[[-0.62 -1.99 -0.53 -0.79]
 [ 1.87 -1.99 -1.90 -0.90]
 [-0.72  0.41 -0.53 -0.79]] 1.87, 0.41

[[-139.173  -85.348 -108.089   30.610   44.615]
 [  61.864  -10.748  -94.154   13.560  149.129]] 149.129, 61.864

[[ -5.1  16.5  -1.8  21.9  11.3]
 [ 10.5  -3.3  15.7 -16.3  12.3]] 21.9, 16.5

[-0.088  0.091  0.191  0.169 -0.146 -0.047] 0.191, 0.169

[  27.63   67.19  155.76 -128.34] 155.76, 67.19

[-0.002 -0.108  0.109  0.093] 0.109, 0.093

[-0.065 -0.111  0.120  0.036  0.068] 0.120, 0.068

[ 0.088  0.152  0.081 -0.148 -0.074] 0.152, 0.088

[ 1.1  0.5 -1.1 -0.8] 1.1, 0.5
---
[[-26  -5 -21 -43 -28  29 -27]
 [ 51  -7  57   9  60  -8  -4]
 [-79   5   6 -22 -85  -5 -14]] → -5

[[ 27 -26  11  51]
 [-72  15  -3  47]
 [-45  -7  33   4]] → 33

[[-30 -50 -45 -16]
 [-59  62 -83 -49]
 [ 31 -48 -60  32]] → -60

[[-53  84 -10 -45 -63  25  -6]
 [-18  79  -2 -26 -49   5   4]
 [-18  79  -1 -26 -49   4   4]] → 4

[[-51  32  32  32  61  14]
 [-63  25  31  26  93  32]
 [ -8  27  -3  34 -18 -30]] → -18

[[ 64 -47  26 -48 -45 -19 -30]
 [-91  17  58 -80 -11  26 -31]
 [-26   8  52 -68  17 -63 -27]] → -63

[[ 42 -78  50  40]
 [ 22   6   4 -10]
 [ 21   4   8 -13]] → 8
---
Input: [-75 -11 -52 -58]
Output: -75, -58

Input:
[[ 57 -40 -95  16]
 [-20 -54  46  26]]
Output: 57, 26

Input:
[[ 75 -16  56 -36  49]
 [-19  90 -19  -4  -4]]
Output: 75, -4

Input: [ 14 -31  42  29  -3  90]
Output: 14, 90

Input:
[[ 40  12 -61  48  30 -38]
 [ 40  58 -30 -67 -27  74]]
Output: 40, 74

Input: [-20   1  42  82  79]
Output: -20, 79

Input:
[[14 86 -2 17  4]
 [ 1 26 10 10 40]
 [-4 21 14 60 20]]
Output: 14, 20
---
1.082	1.194	0.645	0.445
2.259	-0.736	-0.831	0.353
0.891	0.956	-1.782	1.122
value 1.194

0.00	-0.10	0.00	0.11	-0.07	0.06	0.05 value 0.06

0.02	-0.05	0.08	-0.12
0.00	-0.14	-0.15	0.15
value 0.08

-40.46	-33.72	178.31	8.79	-131.86	-106.27 value 8.79

-90.649	176.406	107.494	55.844 value 107.494

2.000	-6.698	-18.965	2.297	10.723	-5.427 value 2.297

-2.070	11.112	-11.281	2.086	-2.533 value 2.086

102.724	123.899	-140.163	-26.557	-28.406	11.898 value 102.724

-6.1	17.5	-5.5	-18.7	11.7 value 11.7
---
[[  0 -36  19  50  52]
 [ -5 -75  -9  -7  85]
 [ -4   9   5  23  -7]] Answer: 52

[[-11  20  -5 -37  21   1]
 [ -8  31 -13 -41  49  22]
 [  8  28 -21 -12  73  54]] Answer: 1

[[  0  -4   1   0]
 [ 24  44 -73  36]
 [ 75   0  61  30]] Answer: 0

[[ 22 -19  -2  29 -18  -3  30]
 [ -6 -21 -34 -36 -77  -5  27]
 [-32  -8  54  39 -23 -65 -21]] Answer: 30

[[ 11   6   4   7 -13  38]
 [  4 -81 -77   8  63  21]
 [ 37  -2   4  14 -12 -10]] Answer: 38

[[-12 -20 -88 -56]
 [-50  71 -52 -38]
 [ -1  76 -32  40]] Answer: -56
---
[  7   1 101 -83  44]
7

[[ -3  97  45  11 -12  99 -45]
 [-19  97  -1 -18 -11  82 -41]]
-1

[[ 16 -53  98 -21 -10]
 [ 35   6  24 -48   1]
 [ 33  63 -17  13  26]]
33

[82 29 21 74 20]
82

[[-44  14  94  63 -18]
 [-35  40 -11 -35  68]]
-35

[ 23  60  -6 -75 -62 101 -55]
-6
---
[-38  16  77  39  92 -80 -10]	77
[-10 -12  90  44]	90
[ 34  15  49  -7 -83  15  27]	49
[ 68 -29 -99 -76 -18 -50  90]	-99
[ -5 -86  61  30]	61
[-59 -14  72   8 101  -1  41]	72
[ 57  62  31   8 -42  73  -3]	31
[-49 -88  35  67]	35
---
[[ 92 199  54 158 213 246  76]
 [119 187 132 173 136 168 154]] >> 119

[[20 62 46 80 80 98]
 [49 63 38 55 84 56]
 [62 65 44 58 56 72]] >> 49

[[213 159 127 190 123]
 [218  88 130 158  53]] >> 218

[[20 49 38 25 87 53 47]
 [59 49 27 73 54 44 19]
 [75 49 37 34 39 34 85]] >> 59

[[ 45 -13  39  48]
 [-33  18 -28 -42]
 [-19  -1 -11  12]] >> -33

[[7477 1303 4103 6616]
 [6192 8899 5569 5889]] >> 6192

[[ -6  20   7   3 -46 -24  -5]
 [ 20 -26   1  -6  41  -4 -14]] >> 20

[[56 55 44 70]
 [46 31 40 80]
 [40 18 37 83]] >> 46
---
array([ 132.15, -176.66,  162.43,  182.17,  -92.91,  169.47]) value 182.17, 169.47

array([[-0.21,  0.25,  1.08, -0.92,  0.37],
       [ 0.05,  0.18, -0.75, -0.94, -0.31],
       [-1.16, -0.84, -2.20,  1.23, -0.93]]) value 1.23, 1.08

array([[-0.066,  0.109, -0.212, -0.002, -0.016, -0.024,  0.144],
       [-0.056,  0.058, -0.138, -0.106, -0.068, -0.115, -0.089],
       [-0.195, -0.043, -0.191,  0.033, -0.054, -0.064,  0.007]]) value 0.144, 0.109

array([-0.098, -0.064,  0.017, -0.092,  0.164]) value 0.164, 0.017

array([[  4.532,  15.264, -17.283,   4.356,   2.780,  -4.874],
       [  6.346,   6.221, -16.800,  -0.682,   5.498,  -6.421]]) value 15.264, 6.346

array([ 0.063,  0.003,  0.012,  0.179, -0.176,  0.058]) value 0.179, 0.063

array([[ 1.487, -1.105, -0.863, -1.020, -1.399,  1.107,  2.144],
       [-0.110,  1.682,  0.228,  0.482,  0.763, -0.463, -1.185]]) value 2.144, 1.682

array([ 12.111,  16.984, -13.789,  -2.897]) value 16.984, 12.111

array([ 113.108, -166.245,   21.897,  -84.407]) value 113.108, 21.897
---
array([147, 254,  52, 141]) Out: 141

array([[692, 686, 770, 365, 829, 841, 362],
       [390, 376, 306, 877, 212, 256, 875]]) Out: 365

array([3, 4, 4, 7, 2, 4]) Out: 7

array([9644, 1993, 6603, 5567]) Out: 5567

array([[6, 4, 8, 5, 5, 3, 4],
       [5, 6, 6, 3, 4, 4, 2],
       [6, 4, 5, 6, 2, 4, 3]]) Out: 5

array([[25, 39, 43, 45, 82],
       [62, 65, 65, 54, 37],
       [67, 64, 67, 52, 37]]) Out: 45

array([947, 432, 194, 285, 184, 881, 805]) Out: 285

array([  21,   46,  144, -934, -838,  903]) Out: -934

array([59,  9, 34, 87, 33, 49]) Out: 87

array([ 634, -829,  454,  500,  -21,  399, -581]) Out: 500
---
[[ -3  64  39 -43  75]
 [ 20  59  55 -20  71]]	20

[[ 64  60  35   5]
 [-38 -34  84  24]
 [ 53  75  15 -39]]	-38

[[-64 -52 -14  17  22]
 [ 79  21 -41 -27 -16]]	79

[[-19  18  28  -8  -8  -4 -29]
 [ 16  30 -48  58  40   0  54]
 [-73 -17  -3  32 -16  43   8]]	16

[[ 57  57  10  13  25  31 -24]
 [ -4  -4 -20  17  43 -24 -11]
 [ 90  90  71  14  55 -52 -27]]	-4

[[101  36 -15   0 -27 -51]
 [  4 -61  56 -34 -13  18]]	4

[[-38 -56 -42  17]
 [ 78  46 -30  28]]	78
---
[[-212.9  142.1 -120.6  -40.0  147.4]
 [-113.2  -44.8  -21.5  115.8 -100.6]] ⇒ 115.8

[ 153.3   75.6 -143.9   55.0   84.1] ⇒ 55.0

[[ 0.04 -0.04  0.07 -0.01 -0.18  0.13]
 [-0.12  0.00 -0.06 -0.11  0.14  0.11]
 [-0.04  0.23 -0.01  0.02 -0.10 -0.05]] ⇒ -0.10

[ 0.10  0.06 -0.11  0.07] ⇒ -0.11

[[  12.3  210.4  -86.9 -170.1   52.3 -167.7]
 [ 103.9  -37.0   86.6  -85.4   15.8   -7.9]] ⇒ 15.8

[[ -71.02  -11.87  121.35  127.20  -28.76]
 [ -46.98 -103.05 -122.43   27.67 -137.29]
 [-142.81   71.33  -40.75  -23.45   46.91]] ⇒ -23.45

[-0.131 -0.046 -0.090  0.099  0.165 -0.110 -0.015] ⇒ -0.110

[-0.077 -0.062  0.114 -0.157 -0.090 -0.071] ⇒ -0.090

[-0.11 -0.06 -0.06  0.14] ⇒ -0.06

[[  3.996   3.298  20.838  -2.320]
 [-22.046 -14.024  -5.351   2.069]
 [  4.388  -1.721   8.929 -14.482]] ⇒ 8.929
